In the data rows, zero lies at 4.5, halfway between 4 and 5.
Every row has a hidden score. In each pair, how much higher is the second row's than the first's? 20 means about the same, 40 much higher and 0 much lower. The score is a weighted sum of the row's numbers plus the product of two more (or one squared), each taken from its middle value.
[5 6 7 8 7 4 3 3 3 4 4 3 5 6 3 5 3 3 4 7]
[6 5 4 5 4 6 5 5 6 6 4 3 5 5 1 4 4 5 5 6] -> 27
[3 2 4 4 3 4 3 4 4 4 6 4 5 4 5 6 5 5 5 3]
[2 4 6 5 6 2 3 3 5 4 7 4 2 2 7 7 8 1 2 5] -> 22
[6 7 7 8 8 3 2 4 3 3 5 3 5 5 4 5 3 2 4 7]
[4 4 5 4 5 3 3 6 7 3 6 2 3 1 5 5 7 4 4 5] -> 27
[3 4 6 4 5 3 4 5 7 4 6 3 4 2 5 6 8 3 3 5]
[5 4 3 3 3 6 6 4 4 5 3 7 6 6 5 2 3 6 5 3] -> 13
[3 3 4 3 4 4 4 5 4 4 6 3 4 3 5 5 5 5 5 3]
[5 4 2 3 3 6 7 5 5 6 4 7 6 6 5 3 3 6 5 3] -> 17
[6 5 6 8 6 3 2 4 4 4 4 3 5 5 4 4 4 4 5 7]
[4 6 6 7 7 2 2 3 4 4 6 5 3 3 6 7 6 1 3 6] -> 25
[5 6 7 8 7 2 3 4 3 4 5 3 5 6 3 5 3 2 3 7]
[6 3 3 5 4 6 6 4 6 6 3 3 5 5 2 4 4 5 5 6] -> 22
[2 4 7 5 6 2 4 3 6 4 7 4 2 2 7 7 8 1 3 5]
[6 6 7 7 5 4 4 5 4 5 4 3 6 6 2 5 4 3 4 7] -> 31
[4 4 5 5 6 3 3 5 6 3 6 3 3 1 5 6 8 4 4 5]
[6 5 6 6 5 3 2 4 3 3 4 3 4 4 5 5 5 4 4 5] -> 16
[5 4 2 3 3 7 7 5 5 5 3 6 5 6 5 3 3 6 5 3]
[2 4 6 4 6 3 3 3 6 3 6 3 3 1 5 5 8 3 3 5] -> 20
[5 4 4 4 3 5 4 4 3 4 6 6 5 5 5 4 4 6 6 3]
[3 4 5 4 3 5 4 6 4 4 6 4 4 4 6 5 4 6 5 3] -> 22
[4 4 3 3 3 6 7 5 4 6 3 6 6 7 6 3 3 6 4 3]
[5 7 6 7 8 2 2 4 2 4 5 3 3 4 5 5 4 1 4 7] -> 23
[3 5 7 5 6 2 3 4 5 4 6 4 2 2 6 6 6 2 3 5]
[5 4 6 6 6 3 3 5 3 3 5 3 4 3 6 6 6 3 4 5] -> 19
[4 4 5 4 5 4 3 4 5 3 5 2 4 2 4 5 7 5 4 4]
[4 7 7 8 8 1 2 3 3 5 5 4 3 4 6 6 5 0 3 8] -> 31
[5 4 3 3 3 6 6 4 4 6 3 6 5 6 6 3 3 6 6 3]
[6 4 4 6 4 6 6 4 6 6 3 3 5 5 0 4 4 5 5 7] -> 17
[3 3 4 4 4 5 3 4 4 4 5 4 5 4 6 5 5 5 5 3]
[4 4 3 3 2 6 6 4 4 6 5 7 5 7 6 3 2 6 5 3] -> 25
[5 4 3 3 3 6 6 4 5 6 4 6 5 6 5 3 4 6 5 3]
[2 5 7 5 6 3 4 3 6 4 7 5 3 2 6 6 8 2 2 5] -> 17
[4 4 2 3 3 6 6 4 4 6 4 7 6 6 5 3 3 7 6 3]
[4 3 4 4 5 3 2 5 5 3 5 3 4 2 4 5 6 5 5 4] -> 19
[5 4 2 3 3 6 7 5 5 6 4 7 6 6 6 3 3 6 5 3]
[4 4 4 4 3 4 3 5 4 3 5 4 4 3 6 6 5 5 5 3] -> 16
[5 3 3 4 3 6 6 5 6 6 4 6 5 5 4 3 4 6 5 3]
[3 4 5 4 6 3 3 4 6 4 6 3 3 2 5 6 7 3 4 4] -> 31
[5 3 2 4 3 6 7 5 5 6 3 5 5 6 4 3 4 6 6 3]
[4 4 4 4 3 5 4 5 3 4 5 5 4 5 4 4 4 5 5 3] -> 10
[6 7 7 8 8 1 2 5 3 4 6 4 5 5 4 6 3 3 4 7]
[5 4 2 3 3 6 7 4 4 6 4 7 5 6 5 3 3 6 5 2] -> 31
[4 5 4 3 2 6 6 4 3 5 4 7 5 6 5 3 3 6 6 3]
[6 4 3 5 3 7 7 5 6 6 3 3 5 5 1 4 4 5 5 6] -> 36
[5 4 2 2 2 6 7 5 4 5 3 7 5 6 6 3 2 6 5 2]
[3 5 7 5 6 2 3 4 4 4 6 4 3 2 5 6 6 2 4 5] -> 17
[5 5 7 7 7 3 2 4 3 3 4 3 4 4 5 5 5 3 4 5]
[5 4 4 6 4 6 6 4 7 7 4 3 5 5 0 3 4 5 5 6] -> 29
[4 4 4 3 2 6 5 5 3 4 5 6 5 6 6 4 3 6 5 3]
[4 4 2 2 3 6 6 4 3 5 4 7 6 6 5 3 3 6 5 2] -> 21
[4 4 4 4 2 4 4 5 3 4 6 5 5 4 5 5 4 6 5 3]
[5 5 6 6 6 3 2 5 4 3 4 3 4 4 5 5 5 3 4 5] -> 23
[6 6 6 6 5 3 3 6 4 4 4 3 4 4 4 4 5 4 4 5]
[3 4 6 4 6 3 4 4 5 3 6 4 3 2 6 7 8 3 4 5] -> 14
[4 4 3 4 4 6 6 5 4 4 4 6 5 6 6 3 3 6 5 3]
[5 5 3 3 3 6 7 5 4 6 4 7 6 6 5 3 3 6 5 3] -> 19
[4 4 5 4 4 4 3 4 4 3 5 3 5 4 6 6 5 5 4 3]
[4 3 4 4 4 4 4 6 4 3 5 4 4 4 5 5 5 5 5 3] -> 12
[6 4 4 5 3 6 6 5 6 7 4 3 5 5 0 3 4 5 5 6]
[2 5 6 4 6 2 3 3 6 4 7 4 2 1 6 7 8 2 3 5] -> 16
[5 4 2 3 4 6 6 4 4 5 3 6 5 6 5 3 3 7 6 3]
[4 4 4 4 4 4 3 5 4 3 5 4 4 3 5 5 5 6 5 3] -> 8
[4 3 2 3 3 6 7 5 4 5 3 7 6 6 5 3 3 7 6 3]
[6 4 3 5 4 6 6 4 7 7 3 3 5 6 0 4 4 5 6 7] -> 24
[4 4 2 3 3 7 7 5 4 6 3 7 5 7 6 4 3 6 5 2]
[5 4 2 3 4 6 7 5 4 6 4 8 6 6 6 3 3 6 5 3] -> 21
[3 3 4 4 4 4 4 6 5 4 5 3 4 3 5 6 6 5 4 3]
[5 6 6 6 7 3 3 5 4 5 5 3 4 4 5 5 4 3 5 6] -> 21
[6 9 8 8 9 0 1 4 3 3 6 4 6 6 5 5 2 1 2 9]
[4 5 7 5 6 3 3 4 4 4 6 4 2 3 7 6 6 3 4 5] -> 19
[5 5 3 3 3 6 7 4 4 5 3 7 6 6 6 4 2 5 4 3]
[5 4 3 3 3 7 7 5 4 5 3 7 4 6 5 4 3 6 5 3] -> 19
[4 4 4 3 5 4 4 6 6 4 5 2 4 2 4 6 6 4 4 4]
[4 4 4 3 3 4 4 5 4 3 5 4 4 4 5 5 5 6 5 3] -> 18
[5 4 3 3 3 6 7 5 4 5 3 7 5 7 6 3 3 6 5 3]
[5 5 6 5 5 5 3 5 4 3 5 4 4 3 4 5 6 5 5 4] -> 16
[5 4 1 2 3 6 6 4 4 5 4 7 5 6 5 4 3 6 4 3]
[5 5 3 3 3 7 7 5 4 5 4 7 6 6 5 3 3 5 5 3] -> 28
[5 7 7 8 8 1 2 4 3 4 5 4 5 5 6 5 4 1 3 8]
[6 4 4 6 4 6 6 4 6 7 4 3 5 6 0 3 4 5 5 6] -> 10
[6 4 4 5 4 7 6 4 6 6 3 3 5 5 1 3 4 5 5 6]
[5 7 7 8 8 2 3 3 2 3 5 3 5 6 3 5 2 2 3 8] -> 17
[5 5 3 3 2 6 7 5 5 6 4 7 6 6 5 3 3 7 5 3]
[4 4 5 4 4 3 3 6 5 4 5 3 4 2 5 6 6 5 5 4] -> 20
[2 4 6 4 6 2 4 4 6 4 7 4 3 1 5 6 8 2 2 5]
[4 4 4 4 4 4 3 5 4 4 5 3 5 3 5 6 6 6 5 3] -> 14
[4 4 5 3 4 4 4 6 5 3 5 3 4 2 4 6 6 5 5 4]
[6 8 8 8 8 2 3 4 3 4 6 4 5 6 5 6 3 1 3 8] -> 18
[5 5 2 3 3 6 7 5 4 6 4 7 6 6 5 4 3 6 6 3]
[6 7 7 8 7 3 4 5 4 5 5 3 5 5 3 5 3 3 4 7] -> 20
[3 4 5 3 5 3 4 4 6 3 6 3 3 1 4 6 8 4 4 5]
[3 4 6 4 5 3 4 4 6 4 6 3 3 1 6 7 9 2 3 5] -> 37
[6 5 3 3 3 6 6 5 4 5 4 6 5 6 5 3 3 7 6 4]
[5 4 2 2 2 6 6 4 4 6 4 7 6 6 5 3 3 6 5 3] -> 26
[4 4 5 4 5 4 4 6 7 4 5 3 4 1 4 6 7 4 4 4]
[4 4 5 4 4 3 3 5 5 3 5 2 4 2 5 6 6 5 4 4] -> 17
[6 4 3 5 4 6 6 4 6 6 4 3 5 5 0 3 4 5 5 6]
[6 4 4 5 4 6 5 5 6 5 3 4 5 5 3 3 4 5 5 5] -> 20
[6 6 7 7 6 3 3 5 4 5 4 2 5 5 4 5 4 4 5 7]
[3 4 6 4 6 3 2 4 6 4 6 3 4 2 5 5 7 4 3 4] -> 26
[4 4 7 6 5 2 2 3 3 3 5 4 3 3 5 6 6 3 3 5]
[6 4 3 4 4 7 6 4 5 6 3 4 5 6 3 3 4 5 5 5] -> 32
[4 3 5 4 4 5 3 5 4 3 5 4 5 4 5 5 5 6 5 3]
[4 6 6 6 6 2 2 4 4 4 5 4 4 4 6 5 5 2 3 5] -> 26
[5 4 3 3 3 6 6 5 4 6 4 7 6 6 5 2 3 6 6 3]
[6 4 3 5 5 7 7 5 6 6 3 3 4 5 1 3 4 5 5 6] -> 22
[4 4 3 3 3 6 7 5 5 6 3 7 6 6 5 3 3 6 5 3]
[5 4 3 3 3 7 7 5 5 6 3 6 5 6 4 3 4 6 5 3] -> 21
[5 4 3 3 3 6 6 4 4 5 3 7 5 6 6 4 3 6 4 3]
[5 4 2 3 3 7 7 4 4 6 4 7 5 6 6 4 3 6 6 3] -> 20
[4 4 2 3 3 6 7 4 4 5 4 7 5 6 6 3 3 6 5 3]
[5 5 3 3 3 6 7 6 4 5 3 7 5 6 5 3 3 6 5 3] -> 23
[6 5 4 6 4 6 7 5 6 6 3 4 6 5 0 3 4 5 6 6]
[4 4 5 4 4 5 3 4 3 4 5 4 4 4 5 5 5 5 5 3] -> 16
[5 5 3 3 3 6 6 5 4 6 4 7 6 6 6 3 3 6 5 3]
[4 4 4 3 3 4 3 5 4 4 5 3 4 3 5 5 5 6 5 3] -> 15
[5 5 2 3 3 6 7 5 4 5 4 7 5 6 6 3 3 6 5 3]
[5 4 2 2 3 6 6 4 4 6 4 7 5 6 5 3 3 6 5 3] -> 20
[4 3 2 2 3 6 7 4 4 5 3 7 6 6 6 4 3 6 6 3]
[5 4 2 3 3 6 7 5 4 6 4 7 5 6 4 3 3 5 4 3] -> 28
[5 5 3 3 2 6 6 4 4 6 4 7 6 7 6 4 3 6 5 3]
[4 5 6 6 7 3 4 4 4 4 5 4 3 3 6 6 6 1 3 5] -> 23
[4 4 4 3 3 4 4 6 4 4 6 3 4 4 6 5 5 6 5 3]
[3 4 7 4 6 2 3 4 5 3 6 4 3 1 5 7 8 2 3 5] -> 24
[5 5 3 3 3 6 7 5 4 5 4 7 6 6 5 4 3 6 5 2]
[3 5 5 4 5 3 3 3 6 4 6 3 3 1 5 6 8 3 3 5] -> 19
[4 3 4 4 5 4 3 6 6 3 5 3 3 2 5 6 6 6 5 4]
[5 5 3 3 3 6 6 4 4 5 3 6 5 6 5 3 3 7 5 3] -> 22
[6 5 5 6 5 5 4 4 4 5 4 3 5 5 2 4 4 4 5 7]
[5 4 3 3 3 6 6 5 5 6 3 7 6 6 5 3 3 6 5 3] -> 12
[6 5 5 7 4 4 5 5 5 5 4 3 5 5 1 4 4 4 5 7]
[5 5 3 3 3 6 6 5 4 5 3 7 5 6 5 3 3 6 5 3] -> 21
[4 4 5 4 5 4 4 5 5 3 5 2 4 2 5 5 6 5 5 4]
[3 4 6 4 5 3 3 5 6 3 6 2 3 1 4 5 8 4 4 5] -> 17
[4 4 5 4 4 5 3 5 5 3 4 4 4 3 4 5 5 5 4 3]
[4 4 2 3 3 6 6 5 5 5 3 7 6 7 5 3 3 6 5 3] -> 21
[4 6 7 8 7 2 2 3 2 4 5 4 4 5 6 5 4 1 3 7]
[5 4 3 3 3 6 6 5 4 5 4 7 6 6 6 3 3 6 6 4] -> 24
[3 4 7 4 6 2 4 3 5 3 6 5 2 2 6 7 8 2 3 5]
[3 6 7 7 7 1 3 2 3 5 6 6 2 4 7 6 6 0 3 7] -> 24
[4 6 7 7 8 2 1 4 3 4 5 3 4 5 6 6 4 1 3 7]
[5 4 2 3 2 6 6 4 4 5 3 7 6 6 5 3 3 6 5 3] -> 16
[5 3 2 3 4 6 5 4 5 5 3 6 6 6 5 3 4 7 6 3]
[6 4 3 3 3 7 6 4 4 6 4 7 5 6 6 4 3 7 6 3] -> 12
[5 4 2 3 2 6 7 5 5 6 4 7 6 6 5 3 3 7 5 3]
[2 5 6 5 6 2 4 4 5 4 7 5 3 2 6 6 7 2 3 5] -> 21
[4 5 6 4 4 4 3 5 4 3 5 4 5 3 5 5 6 5 5 3]
[4 4 6 4 6 3 3 4 6 3 5 3 3 1 4 5 8 4 4 5] -> 24
[3 4 5 4 6 3 4 4 6 4 7 3 3 2 5 6 8 3 3 4]
[2 4 7 5 6 2 3 3 5 4 6 5 3 2 7 7 8 2 3 5] -> 11
[4 4 6 4 6 3 3 4 6 4 5 2 4 1 4 5 8 4 3 5]
[5 4 4 5 4 6 7 4 6 6 4 3 4 5 0 4 3 5 5 7] -> 20
[5 4 5 6 4 6 5 4 6 6 4 2 5 6 0 4 4 4 5 7]
[5 5 3 3 3 6 6 5 5 6 3 7 5 6 6 4 3 6 5 3] -> 24
[5 6 7 8 6 3 3 4 4 5 5 3 5 5 2 5 4 3 4 7]
[5 5 3 3 3 6 6 5 4 6 4 7 5 6 5 3 3 6 5 3] -> 26
[6 5 3 3 3 7 7 5 4 5 3 7 5 6 5 3 3 7 6 3]
[5 7 7 9 9 2 1 3 2 4 5 3 4 5 5 5 4 2 3 7] -> 19
[4 4 5 4 3 5 3 4 4 5 5 5 5 4 6 5 4 5 5 3]
[6 8 8 9 9 1 1 3 3 3 6 4 5 6 5 5 3 2 3 8] -> 28
[3 5 7 6 7 3 3 3 3 4 5 4 3 4 7 7 6 2 3 6]
[5 4 2 2 2 6 6 4 4 6 4 6 5 6 5 3 3 6 5 3] -> 22
[5 4 3 3 2 7 7 5 5 6 3 6 5 6 5 3 3 6 6 3]
[4 4 5 4 5 4 3 5 6 4 5 2 3 2 4 5 7 4 4 4] -> 21
[5 4 3 3 3 6 7 5 5 6 4 7 5 6 6 4 3 6 6 3]
[2 4 6 4 6 2 3 3 6 4 6 3 3 1 6 6 8 3 4 5] -> 23
[4 5 4 4 2 5 4 5 3 4 5 6 5 6 6 5 4 6 5 3]
[4 5 4 3 3 5 4 5 4 4 4 5 5 6 6 4 4 6 5 3] -> 23
[4 4 6 4 5 4 4 5 6 4 5 2 3 2 4 6 7 4 4 5]
[5 3 3 5 3 6 6 4 5 6 3 4 5 5 2 3 4 6 6 5] -> 16
[5 4 2 3 3 6 6 4 4 5 4 7 6 6 6 4 3 6 5 3]
[4 4 5 4 5 4 3 5 6 3 5 3 4 2 5 6 7 4 4 5] -> 29
[4 4 6 6 5 4 3 6 5 4 4 3 4 3 4 5 6 4 5 5]
[4 4 5 4 5 4 4 5 5 3 5 3 4 2 5 5 6 5 4 4] -> 16
[3 5 7 5 7 2 2 3 4 4 7 5 3 3 6 6 6 1 3 5]
[4 4 5 4 3 5 4 5 4 4 5 5 5 5 6 5 4 5 4 3] -> 17
[5 4 2 3 3 6 7 5 4 6 3 7 5 6 5 3 3 6 5 3]
[6 8 8 8 9 1 2 4 2 4 6 4 5 6 4 5 3 2 3 8] -> 14
[5 4 3 3 3 6 7 5 4 5 4 7 5 6 6 4 3 7 6 3]
[3 5 6 4 6 3 3 4 6 4 6 3 2 1 6 6 8 3 3 5] -> 22
[4 4 4 4 3 4 4 5 3 3 6 4 5 4 6 6 4 5 5 3]
[4 5 5 4 5 3 3 5 6 3 6 3 3 1 5 6 7 4 4 4] -> 28
[3 4 6 4 5 3 4 5 7 4 6 3 3 1 4 6 7 3 3 5]
[5 4 3 3 3 6 6 5 4 5 3 7 6 6 5 3 3 7 5 3] -> 15
[5 8 8 8 9 1 1 4 3 4 6 4 5 5 5 5 3 1 3 8]
[5 4 3 3 3 6 6 5 4 5 4 6 5 6 5 3 3 6 5 3] -> 19
[6 4 5 6 5 5 3 5 5 5 3 3 5 5 3 3 4 4 5 6]
[5 4 4 6 4 6 6 4 7 6 4 2 5 6 0 3 4 4 4 6] -> 17
[2 4 6 4 6 3 4 4 6 4 6 4 3 2 6 6 8 2 3 5]
[6 5 4 6 4 7 7 4 6 6 4 3 5 6 1 3 4 6 6 7] -> 13
[5 4 4 6 4 6 5 4 5 6 4 3 5 6 1 4 3 5 6 7]
[5 4 3 3 3 6 6 5 5 5 3 7 5 6 6 3 3 6 5 3] -> 24
[4 3 4 4 3 4 3 5 5 4 6 3 4 3 5 6 5 5 4 3]
[5 4 5 3 4 4 3 5 5 3 5 3 4 2 5 6 7 4 4 4] -> 32
[5 4 2 3 3 6 6 4 4 5 3 7 5 6 5 4 3 6 5 3]
[5 5 4 3 3 5 4 4 4 4 5 6 5 5 5 4 3 6 5 3] -> 25
[4 4 4 4 4 5 3 6 4 3 5 4 5 4 5 5 5 5 5 3]
[3 5 7 5 6 2 3 3 4 4 6 4 2 2 6 7 8 2 4 5] -> 21
[1 5 7 4 6 2 5 3 5 4 7 5 2 2 7 7 8 0 2 5]
[6 4 3 5 4 7 6 5 7 6 4 3 4 5 0 4 4 5 5 7] -> 22
[5 8 8 9 9 1 1 4 4 5 6 4 6 6 5 5 3 2 3 8]
[6 4 3 3 3 6 6 5 5 6 4 7 5 6 5 3 3 7 6 3] -> 24
[6 7 7 7 7 2 3 5 3 4 5 3 4 5 4 4 3 3 4 7]
[5 4 3 3 2 6 7 5 3 5 4 7 5 6 5 3 3 6 5 3] -> 24
[3 5 6 4 6 3 3 3 5 3 6 4 2 2 6 6 7 2 3 5]
[4 7 7 7 8 2 3 3 3 5 5 4 3 4 6 5 5 0 2 7] -> 35
[5 4 5 4 5 4 3 6 5 2 4 2 3 2 4 5 6 5 4 4]
[4 4 2 3 3 7 7 4 4 5 3 6 6 6 6 4 3 6 6 3] -> 19
[4 4 3 3 3 4 3 6 4 3 5 4 4 4 6 6 5 5 4 3]
[6 4 4 5 4 6 7 5 7 6 2 3 5 5 1 3 4 6 6 6] -> 22
[5 5 5 6 5 5 4 4 5 5 4 3 6 6 2 5 4 4 5 7]
[6 5 3 3 3 6 6 4 4 5 3 6 5 6 6 4 3 6 5 3] -> 23
[5 4 5 4 4 4 3 5 5 3 5 4 4 3 5 5 5 6 6 4]
[4 4 4 3 2 5 4 5 4 4 5 6 5 5 6 5 3 5 5 3] -> 14
[4 7 7 8 7 2 3 3 3 3 5 3 5 6 3 6 2 2 3 8]
[5 3 3 6 4 6 6 5 6 6 4 3 5 6 0 3 4 5 5 6] -> 13
[3 4 5 4 4 4 3 5 5 3 6 2 3 2 5 5 6 5 4 3]
[5 4 3 3 2 6 6 5 4 5 3 7 5 6 5 3 3 7 6 3] -> 7
[6 4 3 4 3 6 6 5 6 5 3 5 5 6 5 3 4 6 5 3]
[5 4 3 3 3 5 5 5 4 5 5 6 6 6 5 4 3 6 5 3] -> 11
[5 4 3 3 3 6 6 5 4 5 3 6 6 6 6 3 3 7 5 3]
[4 4 5 4 5 4 3 4 5 3 5 3 4 2 5 6 7 5 5 4] -> 21
[4 4 5 4 4 4 4 5 5 4 5 3 4 2 5 6 6 5 5 3]
[4 4 4 3 4 3 3 5 4 3 4 2 3 2 5 6 6 5 4 3] -> 18
[3 4 4 4 4 4 3 5 4 3 5 4 5 3 5 6 5 5 4 3]
[5 7 7 8 7 2 3 4 3 3 5 3 5 6 3 6 2 2 3 8] -> 20
